The same turns and mirrors carry the whole set onto itself and the rows of a family onto each other. Which other rows belong to the same family as each row named below? List them in the order they appear above.
These 16 rows form 4 families of 4 rows each.
K_959: [ 2.90  0.02  1.42 -1.36  3.22 -0.65 -0.86 -0.06 -1.17 -1.01 -0.87  0.51
 -0.88]
K_108: [ 1.97  0.50  1.06  1.37  1.94 -0.75 -1.25  0.67 -0.79 -0.77 -0.99 -2.70
 -0.11]
K_755: [ 2.87  1.33  1.08 -0.76  2.53 -0.32 -0.78  0.06 -1.15 -1.89 -1.51  0.66
 -0.02]
K_101: [ 1.11  0.81 -1.83  0.43  2.25 -1.08 -0.46  0.18 -1.62 -1.41  1.25  0.26
  0.85]
K_689: [ 0.54  0.69 -0.57  0.18  3.38  0.02 -0.74 -0.11 -2.24 -1.29  1.06  1.18
  0.62]
K_883: [ 2.37  0.13  1.05  1.80  2.10 -0.81 -0.56  0.95 -0.32 -0.96 -0.65 -2.05
  0.37]
K_109: [ 1.13  0.37 -0.20 -0.30  3.08 -1.54 -0.31 -2.43 -1.37 -0.45  0.69 -1.42
  0.84]
K_376: [ 2.36  0.66  2.55 -0.38  3.67 -1.30 -0.43 -0.47 -0.50 -1.26 -0.43  0.36
 -0.12]
K_436: [ 0.71  1.30 -1.43  0.45  1.62 -0.82 -1.12  0.53 -1.89 -1.61  1.08 -0.30
  0.55]
K_938: [ 1.57  0.16  1.47  1.49  2.59 -1.25 -0.88  2.17 -1.72 -0.88 -0.11 -1.27
  0.41]
K_984: [ 3.28  0.77  1.31 -0.39  2.79 -0.69 -0.09  0.08 -1.18 -1.55 -1.36  0.48
  0.70]
K_292: [ 1.13  0.89  0.14 -0.99  2.81 -1.79 -0.80 -2.42 -1.47 -0.54  0.21 -1.51
  0.15]
K_833: [ 0.99 -0.38  0.69 -1.05  2.85 -1.39 -0.93 -1.49 -1.86  0.21  0.92 -1.92
 -0.25]
K_942: [ 0.98  0.36 -0.65 -0.30  2.09 -0.28 -1.01  0.72 -1.59 -1.36  1.92  0.69
 -0.30]
K_488: [ 0.75 -0.16 -0.27  0.51  4.08 -1.98 -0.99 -1.39 -1.35 -0.17  0.54 -1.80
 -0.34]
K_246: [ 1.67 -0.42  1.23  1.21  2.00  0.22 -1.36  1.35 -1.15 -0.49  0.09 -1.87
 -0.56]

Which other rows belong to the same family as K_488? K_689, K_376, K_938
Which other rows belong to the same family as K_109? K_101, K_883, K_984
Which other rows belong to the same family as K_959? K_833, K_942, K_246

The same turns and mirrors carry the whole set onto itself and the rows of a family onto each other. Which other rows belong to the same family as each row named below? List them in the order they appear above.
These 40 rows form 5 families of 8 rows each.
K_732: [-0.92 -0.46  0.53 -0.17  0.45  1.30 -1.18  0.61]
K_46: [-0.64 -0.24  1.18  0.36  0.08  1.83 -0.50  0.91]
K_370: [-0.89  0.91  0.63 -1.46 -0.28  0.53  0.35 -0.51]
K_741: [-0.55 -0.36  1.50  0.50 -0.08  1.58 -1.35  0.02]
K_646: [-0.33  0.44 -0.23 -1.58  0.98  0.27  0.34 -0.91]
K_385: [-0.92 -0.08  0.16 -1.16  1.21 -0.16  0.19 -0.50]
K_13: [ 0.38 -0.58  0.15  2.39  0.10  0.69 -1.19 -0.41]
K_432: [-0.84  0.30  1.02 -1.58  0.35 -0.04 -0.20 -0.48]
K_229: [ 0.79 -0.32  0.76  2.59 -0.07  0.81  0.00 -0.53]
K_57: [ 1.13  0.31 -0.71  0.76  0.57 -0.39  0.50 -1.98]
K_396: [ 0.50 -0.72  0.39  2.47  0.64  0.76 -0.64 -1.02]
K_234: [ 1.25 -0.01 -0.08  0.97 -0.31 -0.17  1.01 -1.84]
K_635: [-0.50 -0.78  1.07 -0.81  0.01  1.32 -0.95  0.40]
K_223: [ 0.79 -0.70  0.59  1.71 -0.64  1.68 -0.42 -0.73]
K_449: [-0.64  0.85 -0.25 -1.60  0.79  0.14 -0.04 -0.71]
K_313: [ 0.25  1.01 -0.05  0.34 -0.44 -0.75  0.90 -1.80]
K_786: [-0.61  0.68  0.25 -1.19  0.39 -0.28  0.88 -0.19]
K_866: [ 0.91 -0.43  0.16  2.07  0.24  1.54 -0.88 -0.91]
K_372: [ 0.58 -0.37  0.74  2.34 -0.32  0.88 -0.41 -0.27]
K_484: [-0.82 -0.58  0.69  0.31  0.83  1.63 -1.05  0.39]
K_736: [ 0.41  0.07 -0.72  1.24  0.63 -1.21  0.20 -1.59]
K_599: [ 0.85 -0.25  0.94  2.16 -0.36  0.34 -0.75 -1.40]
K_580: [ 0.52  0.52  0.38  0.25  0.21 -1.32  0.58 -2.02]
K_487: [-0.50 -0.28  0.56 -0.33  0.56  2.17 -1.07  0.31]
K_311: [-0.82 -0.17  1.06  0.14 -0.10  1.59 -0.56  0.97]
K_423: [-0.37  0.22  0.53  0.05  0.43  2.04 -1.28  0.36]
K_608: [-0.78  0.47  0.47 -1.24  0.53 -0.06  0.92 -0.07]
K_139: [-0.12 -0.12  0.19 -1.59  0.26 -0.79  0.42 -0.85]
K_650: [ 0.74  0.49 -0.01  1.15 -0.06 -0.97  1.04 -1.24]
K_568: [-0.37 -0.44  0.85 -0.86 -0.25  1.91 -0.27  0.20]
K_726: [ 0.40 -0.09 -0.45  0.86  0.91 -1.00  0.63 -1.83]
K_973: [ 0.75  0.75 -0.59  0.67  0.39 -0.70  0.28 -1.99]
K_560: [ 0.92 -0.95  0.89  1.80 -0.45  1.15 -1.02 -0.53]
K_756: [ 0.73  0.27  0.49  2.05 -0.93  0.80 -0.34 -1.34]
K_588: [ 1.18 -0.28 -0.10  0.94 -0.08 -0.89  0.35 -1.72]
K_677: [-0.83  0.34 -0.28 -1.20  0.86 -0.70  0.09 -0.54]
K_245: [-0.10  0.28 -0.02 -1.34 -0.06  0.08  1.21 -1.05]
K_899: [-0.62  0.29  1.18  0.56 -0.63  2.05 -1.09  0.04]
K_433: [ 0.73  0.45  0.02  0.92  0.21 -1.02  1.27 -1.47]
K_354: [ 0.82  0.12 -0.12  2.19  0.01  1.07 -1.11 -1.03]

Which other rows belong to the same family as K_588? K_741, K_432, K_635, K_599, K_580, K_139, K_560
Which other rows belong to the same family as K_973? K_646, K_57, K_449, K_866, K_487, K_423, K_354
Which other rows belong to the same family as K_311? K_46, K_229, K_786, K_372, K_608, K_650, K_433

The same turns and mirrors carry the whole set onto itself and the rows of a family onto each other. Which other rows belong to the same family as each row named below? List them in the order they appear above.
These 16 rows form 4 families of 4 rows each.
K_671: [-0.23  1.65  0.65  1.07 -0.35  0.50  0.64 -1.37  0.31 -0.82 -0.59  0.77
  0.31  0.48  0.69  0.24 -0.60 -0.84  0.02  0.06  1.08  1.26  0.24]
K_31: [-0.45  1.80  0.65 -0.31  0.47  1.07  0.56 -0.68  0.01 -0.97  0.65  0.43
  0.73  0.65  0.53 -1.04 -0.88 -0.59  0.10 -0.15  1.04  1.55 -0.29]
K_335: [-1.04  0.31 -0.64  1.22  0.38 -1.19  0.65  0.19 -0.86  1.45  1.22  0.75
 -0.94  0.30  0.92  1.41  0.49 -0.34 -0.93  0.70 -0.87 -1.39 -0.70]
K_865: [ 0.81 -0.90  0.58 -0.07  0.51  0.71 -0.34 -0.22 -0.64 -0.74 -0.47 -1.86
 -0.37  0.90 -0.93  1.07 -1.30  0.92  0.29 -0.97 -1.88  0.09 -1.42]
K_287: [-0.54  0.01 -0.68  1.22  0.44 -1.05  0.83  0.59 -0.50  1.31  1.30  0.32
 -1.15  0.49  0.95  1.55 -0.28 -0.05 -1.14  0.98 -1.35 -1.08 -0.95]
K_330: [ 1.05  0.13  0.90 -0.35  0.73  1.32  0.30  0.04 -1.02 -0.75 -0.82 -1.52
 -0.30  0.78 -0.99 -0.17 -1.15  0.96  0.50 -1.08 -1.79  0.47 -1.49]
K_878: [-0.31 -0.21 -0.55  1.33  0.04 -0.70  0.49 -0.27 -1.28  1.64  1.63  1.01
 -1.10  0.20  0.43  0.61 -0.37  0.68 -1.09  0.39 -0.24 -1.52 -0.20]
K_651: [-0.44 -1.28 -0.39 -0.94  0.66  0.16 -1.20 -0.16  0.64 -1.83 -0.76  0.25
 -0.64 -0.43  0.53  0.44  0.53  0.73 -1.06 -0.71 -0.13 -2.47 -1.05]
K_322: [-0.32 -0.77 -0.30 -1.56  1.16 -0.17 -1.15 -0.28  0.59 -1.57 -0.15 -0.73
 -1.27  0.39  0.95  0.79  0.00  0.81 -1.16 -0.78  0.62 -2.34 -0.55]
K_823: [-0.16 -0.63 -0.66 -0.98  0.82  0.29 -1.21 -0.36  0.34 -0.85 -0.63  0.88
 -0.71 -0.53  0.61  0.82  0.86  0.84 -1.87 -0.78  0.55 -2.23 -0.92]
K_724: [ 0.44 -0.21  0.24 -0.97  1.16  0.18 -0.34 -0.33 -1.16  0.04 -1.06 -1.29
  0.37  1.03 -0.90  0.18 -0.81  0.68  0.55 -0.79 -1.49  1.31 -1.91]
K_611: [-0.85 -0.70 -0.75 -0.80  0.84  0.01 -1.24  0.01  0.73 -2.44 -0.31  0.40
 -0.63 -0.10  0.53  0.06  0.68  0.65 -0.91 -0.97  0.25 -1.71 -1.22]
K_526: [-0.88  0.88 -0.02  1.28  0.40 -1.89  1.10 -0.44 -0.96  1.54  0.74  0.27
 -1.10  0.45  0.83  0.85 -0.09 -0.09 -0.51  0.78 -0.46 -0.97 -0.58]
K_564: [-0.08  1.81  0.97  0.44  0.57  0.92  1.07 -0.71  0.25 -0.48  0.50  0.40
  0.18  0.56  1.13 -0.60 -0.32 -1.22 -0.48  0.46  1.09  1.38 -0.25]
K_52: [ 0.11  2.02  0.88  0.22  0.43  1.44  0.82 -0.65 -0.02 -0.66 -0.08  0.41
  0.50  0.38  0.86 -0.65 -0.30 -1.09 -1.48  0.32  1.29  0.63  0.05]
K_230: [ 0.21 -0.17  1.08  0.20  0.65  0.41  0.52 -0.01 -1.19 -0.18 -1.08 -1.69
 -0.46  0.37 -1.06 -0.22 -1.08  0.91  0.48 -1.31 -1.87  0.45 -1.40]

Which other rows belong to the same family as K_330? K_335, K_651, K_564
Which other rows belong to the same family as K_52? K_287, K_611, K_230
Which other rows belong to the same family as K_865? K_31, K_823, K_526

The same turns and mirrors carry the whole set onto itself and the rows of a family onto each other. Which other rows belong to the same family as each row named below? List them in the order they appear above.
These 16 rows form 4 families of 4 rows each.
K_570: [-1.31 -1.88  1.17 -0.58 -0.48  1.15 -0.43 -0.06 -0.16 -1.05 -0.93 -1.47
  1.32 -0.63 -0.12]
K_97: [-0.33  0.95 -1.10 -0.20  0.54 -0.03  0.07 -0.07 -0.58 -0.73 -1.96  1.14
 -0.81 -0.67  0.79]
K_827: [ 0.40 -0.38  0.65 -1.99  0.27 -0.70 -0.05  0.15 -0.98  0.67  0.59 -0.81
  0.46  0.78  1.01]
K_227: [-0.83 -2.17  1.20 -0.12 -0.54  1.29 -0.77  0.17 -0.33 -0.84 -0.81 -1.08
  1.57 -0.58 -0.32]
K_954: [ 0.80  0.38  0.86 -1.46  0.27 -0.39  0.60 -0.05 -0.93  0.80  0.44 -1.16
 -0.13  0.66  1.15]
K_669: [ 1.04 -0.12  1.16 -1.65  0.02 -0.04  0.35  0.27 -1.13  0.36  0.93 -1.05
  0.06  0.70  0.87]
K_937: [-0.52  0.76 -1.57 -0.17  0.14 -0.26 -0.57  0.00 -0.07 -0.69 -2.27  0.81
 -0.24 -0.71  0.35]
K_767: [-0.44  0.68  0.47  1.74  0.21  1.12  0.05  0.43  0.02 -0.40  0.37  0.40
 -0.67  0.57 -1.82]
K_295: [ 0.20  0.69  0.42  1.62  0.37  1.07 -0.05  0.40  0.10  0.10  0.10  0.92
 -0.56  0.89 -1.66]
K_332: [-0.93 -1.82  1.08 -0.12 -0.26  1.22 -0.89  0.25 -0.03 -1.36 -0.67 -1.18
  1.57 -0.74 -0.51]
K_958: [-0.11  0.30  0.67  1.65 -0.07  1.02 -0.12  0.26 -0.23 -0.44  0.32  0.52
 -0.77  0.68 -2.00]
K_202: [-0.20  0.42  0.06  1.41 -0.28  1.24 -0.43  0.60  0.85 -0.31  0.26  0.74
 -0.49  0.55 -1.85]
K_838: [-0.02  0.50 -1.35 -0.55  0.08 -0.04 -0.39  0.05  0.22 -0.46 -2.18  1.14
 -0.35 -0.58  0.87]
K_315: [-0.47 -1.52  1.50  0.01 -0.50  1.46 -0.31 -0.04 -0.54 -1.01 -0.96 -1.83
  1.37 -0.51 -0.54]
K_639: [-0.41  0.66 -1.48 -0.86  0.03  0.10 -0.30  0.20 -0.07 -0.36 -2.29  0.96
 -0.15 -0.35  0.85]
K_160: [ 0.71  0.32  0.87 -1.80  0.24 -0.44  0.51  0.00 -1.13  0.39  0.40 -1.34
  0.01  0.85  0.73]

Which other rows belong to the same family as K_838? K_227, K_767, K_160
Which other rows belong to the same family as K_295? K_570, K_669, K_937
Which other rows belong to the same family as K_97? K_827, K_202, K_315

